(in the rows, 128 means zero)
Each named turn below is shown by a few rows before and after it. Which turns, in which order, take the first row of each later pair to the second? The first pair is answered.
j_803:
[163  83 106 107 120 135 122 107 109 148 100 107  97 148 127 117 173 109
 146 118 131  89 144 124 162 143 194  92  97  95 118 117 145 147 133 144
 124  88 125 114  85 182 125 118 114 126] => [162  88 117  95 117 137 120 116 110 142 105 109 104 128 118 120 178 114
 138 118 130  94 151 150 163 150 194 105  91  93 120 115 141 142 127 158
 129  84 137 129 104 198 125 111 108 133]
[127 128 141 127 122 156 127 118 122 143 122 121 100 161 127 113  72 122
 140 107 150 110 160 106 116 121 142 143  98 131 140 112 152 137 127  93
 111 104 106 104 113 138 124 128 138 111] => [130 134 158 130 100 147 142 131 115 128 131 135  94 128 104 130  91 155
 121 106 147 106 137 150 112 149 136 166  94 101 156 110 130 123 130 125
 111 114 137 132 116 161 103 126 139 117]
[116 143 133 158 154 131 113 121 109 152 117 158 117 132 125 144 141 142
 124 149 114 124 108 128 130 130 138 122 162 153 120 125 105 121 140 123
 131 159 135 122 119 102  93 139 129 112] => [121 151 134 135 154 126 117 118 137 140 122 131 128 123 136 104 122 121
 144 150 160 175 142 117 134 117 147 141 152 143 138 118 130 128 137 130
 137 146  84 122 137 127 120 135 121 102]
j_587:
[140 128 145 137 123 124 123 158 118 118 174 153 138 130 113 138 170 145
 119 111 118 145  80 174 127 173 116 153 109 118 132 136 128 128 176 150
 156 133 165 123 132 162 120 153 131 114] => [144 116 130 127 124 123 109 159 118 141 154 142 127 155 134 149 159 141
 121  96 100 108  85 128 111 179 119 119 104 121 113 148 130 125 182 125
 129 144 189 106 111 130 125 147 127 129]
[106 159 113 158 152 128 159 142 160 151 153 112 146 191 125 157 118 169
 102 144 158  62 110  70 128 140  81  66 143  95 135 149  95 138 147  53
 201 147 130 112 111  98 124 116 123 145] => [107 158 121 131 158 124 162 141 186 131 150  87 156 183 134 131  95 154
 119 149 183 101 153  51 131 133  94  69 139  90 149 144 123 143 152  48
 202 142  90 114 126 112 143 107 113 141]
[122 132 136  96 125 135 123  89 129  80 165 182 119 114 149 102 156 162
 134 117 124  99 142 113 128  98 150 152 161 133 118 120  81 108 202 158
 151 175 139 162 143 101 142 150 141 181] => [115 120 129  98 124 136 118  90 123  79 159 184 111 122 165  98 159 154
 135 111 120  79 146  92 128  96 157 138 161 135 111 120  94 107 196 152
 146 174 148 152 139  90 141 148 146 184]
j_992:
[140 142 147  89 114 114 128 133 155 141 139 127 119  75 127 101 117 124
 119 131 151 170 127 134 143 137 131 139 152 129 129 133 150 137 124 168
 129 162  94 145 126 134 124 117 121 108] => [126 138 140 108 130 107 116 111 146 158 142 156 115 107 131  88 123 132
 124 138 133 172 108 113 140 133 120 126 156 146 115 139 143 149 132 148
 136 166  88 127 116 116 121 124 125 102]
[127 122 107  94  92 150 141 146 144 158 112 124 133 183 142 151 124 125
 121  98 151  86 128 123 136 148 107 109 106 107 118 117 153 127 141 125
  84 116 164 142 107 129 106 143 149 130] => [138 130 126  69  89 147 146 154 152 140 117 116 146 153 138 146 126 118
 125  98 174 123 152 144 147 153 114 130 102  90 145 108 168 127 138 137
  89 110 144 148 115 156 107 147 149 131]
[142 132 150 125 117 128 131 114 131 104 131  92 110  86 122 154 108 143
 107 128 104  95 122 145  94 164  99 156 123 100 122  95 124 136 125 176
  94  95 180 142 122 198 110 121 118 164] => [131 141 162 120 135 130 134  97 136  91 148 105 126  81 122 119 106 129
 121 142 131 155 126 159 119 143 101 184 138 111 141  73 147 139 117 183
 125  94 124 138 135 207 119 125 112 143]
[126 105 166 133 140 116 140 140 126 117 132 143 123 112 125 127 154 149
 133 168 136 199  94 143 136 138  75 163 159 142 157 106 156 142 146 137
 171 124 109 119 138 124 103 140 132 128] => [125  95 152 146 148 118 133 131 114 139 130 158 113 144 118 137 164 156
 137 161 116 172  83 123 129 133  71 136 163 159 135 112 141 142 159 115
 164 123 128 113 130 100 101 142 136 117]

Each pair is 2 to 3 turns apart.
[120 115 100 118 146 127 106 119 130 145 121 122 113 174 164 111 101 118
 138 124 130 118 147  70 114 115 128  94 119 149 109 142 143 144 131  79
 126 140 126 103 126 104 158 134 118 132] => [141 124 119  85 118 119 125 154 144 114 110  82 111 135 160 122  89 130
 132 108 150 114 170  98 104 140 137 116 115 114 128 131 151 131 145 104
 105 124 151 125 137 138 149 127 114 159] | j_992 then j_992
[161 138 145  74 104 128 145 166 122  90  91  55 134  88 143 124  97  94
 150 107 171 111 177 100 140 104 156 112 118  73 116 129 177 121 100 120
 109 135 112 149 138 168 138  93 133 163] => [169 140 154  92  88 128 155 167 106  91  97  82 126  86 119 163 136 133
 125 112 150  72 138 145 129 126 135 115 124  61 110 132 140 111  96 146
  99 140 164 173 135 170 107  94 151 164] | j_803 then j_803 then j_803
[144 107 135  83  93 105  97 193 149  90 111  60 114  90 181 122 119 104
 149  92 166 150 239  90 150 163 138 136 115  86 136 116 114 141 111 146
  88 110 130 154 131 171 136 145 145 159] => [131  94 115  95 113  99  86 183 151 115 110  67 109 123 198 110 117  98
 147  83 156 130 242  30 150 145 136 101 120 109 112 139 115 157 124 114
  81 107 132 135 106 135 149 140 138 151] | j_803 then j_803
[ 80 131 153 182 161 135 118 113 108 153 155 197 144 148  75 120 141 167
 112 174 111 143  85 164 165 128 109 144 145 159 115 127 110 109 123 158
 152 135 109 127 119 102 103 135 123  88] => [103 115 117 140 144 120 115 134 118 178 106 143 109 197 124 127 114 143
 120 145  93  71 130  80 135 131 129  83 118 151  67 158 111 117 142 106
 105 124 169 106  95  72 129 125 115 121] | j_992 then j_587
[126  73 103 151 175 148 133 101 121 162 115 119 102 177 190  91 139 113
 111  70 114  50 205  73 120 148 129  64 136 163 125 166 144 151 131  53
  69 130 155 128 119 134 161 143 114 140] => [150  83 150 132 120 131 167 148 119  97 125  94  95  88 159 133 147 141
  96  73 136  55 200 182 119 186 133 112 131  99 161 158 135 110 135 118
  57 126 190 178 138 213 131 135 127 157] | j_803 then j_803 then j_992
[111 106 129 178 144 123 141  85 126 142 147 217 156  51  80 128 127 160
 136 163  80 164 123 185 130 110  96 150 117 152 121 152 146 157 111 120
 185 154 112 155 181 129 121  78 158 132] => [122  92 127 183 113 114 145  95 115 136 122 198 126  57  91 170 133 174
 115 138  52 101 111 170 106 131  91 132 109 139  98 167 119 150 122 116
 149 150 179 155 165 126 108  76 160 155] | j_992 then j_992
[154 149 156 112 106 108 149 123 157  51 141  83 121  60 113 152 150 165
 141 135 165 139 124 206  77 166 137 175 109  57 159  71 109  96 139 164
 121  78 155 155 159 198 141 123 123 145] => [154 132 121 117  96 108 129 125 138  92 107  76  91 108 138 184 144 168
 129 115 108  43 117 145  51 174 131 104  96  69 105 100  88  98 162 109
  82  84 227 136 121 147 141 119 125 166] | j_587 then j_587
[164 124 137  97  88 130 133 204 151  98  91  91 104  97 147 186 120 148
  97 113 144  85 120 173 116 157 144 134 102  81 159 128 127 125 120 131
  75 131 169 169 144 151 107 125 127 146] => [150 106 101 116 105 137 119 181 155 134  78 104  87 147 151 181 122 145
  99 111 109  45 102 120 110 148 135  90  94 103 125 148 111 143 119  99
  59 137 188 142 112 109 107 131 131 150] | j_803 then j_803 then j_803
[124 106 122 151 108 126 116 121 142 143 119 139 111 141 119 146 147 140
 118 135 100  81  90 144 115 139 124 101 127 118 105 134 104 102 132 130
 117 119 188 143 111 114  89 126 123 153] => [104 117 152 151 139 134 113 102 151 131 135 146 144 122 107 107 138 121
 140 153 146 178 102 173 149 123 125 143 140 131 150 112 138 104 113 155
 161 113  90 144 149 137 111 121 118 115] | j_992 then j_992 then j_992
[140 178 143 166  89 133 122 122 117 117 164 155 140  98 127 145 151 141
 115 127 156 167 133 191 126 130 137 178 153 119 155 104 103 105 122 192
 165 123  99 159 151 182 132 125 144 118] => [133 165  84 147 139 135  97 102 142 169 138 135 133 186 186 105 112  86
 138 119 159 144 175  66 128  88 148 109 142 160 113 129 126 137 137 115
 149 114  69 110 135 111 180 128 138 123] | j_587 then j_803
[124 136 149 133 113 129 138 109 118  92 146 120 142  92 118 121 145 106
 149 137 131 158 127 185 142 126 117 148 142 135 148 112 109 111 126 149
 142 139 121 147 125 146 117 130 138 131] => [118 128 142 117 129 132 138 111 131  94 134 105 144 111 139  93 128  80
 160 148 145 175 153 149 148 115 130 145 142 141 144 113 126 112 133 142
 154 134  97 137 125 135 139 141 126 125] | j_803 then j_803
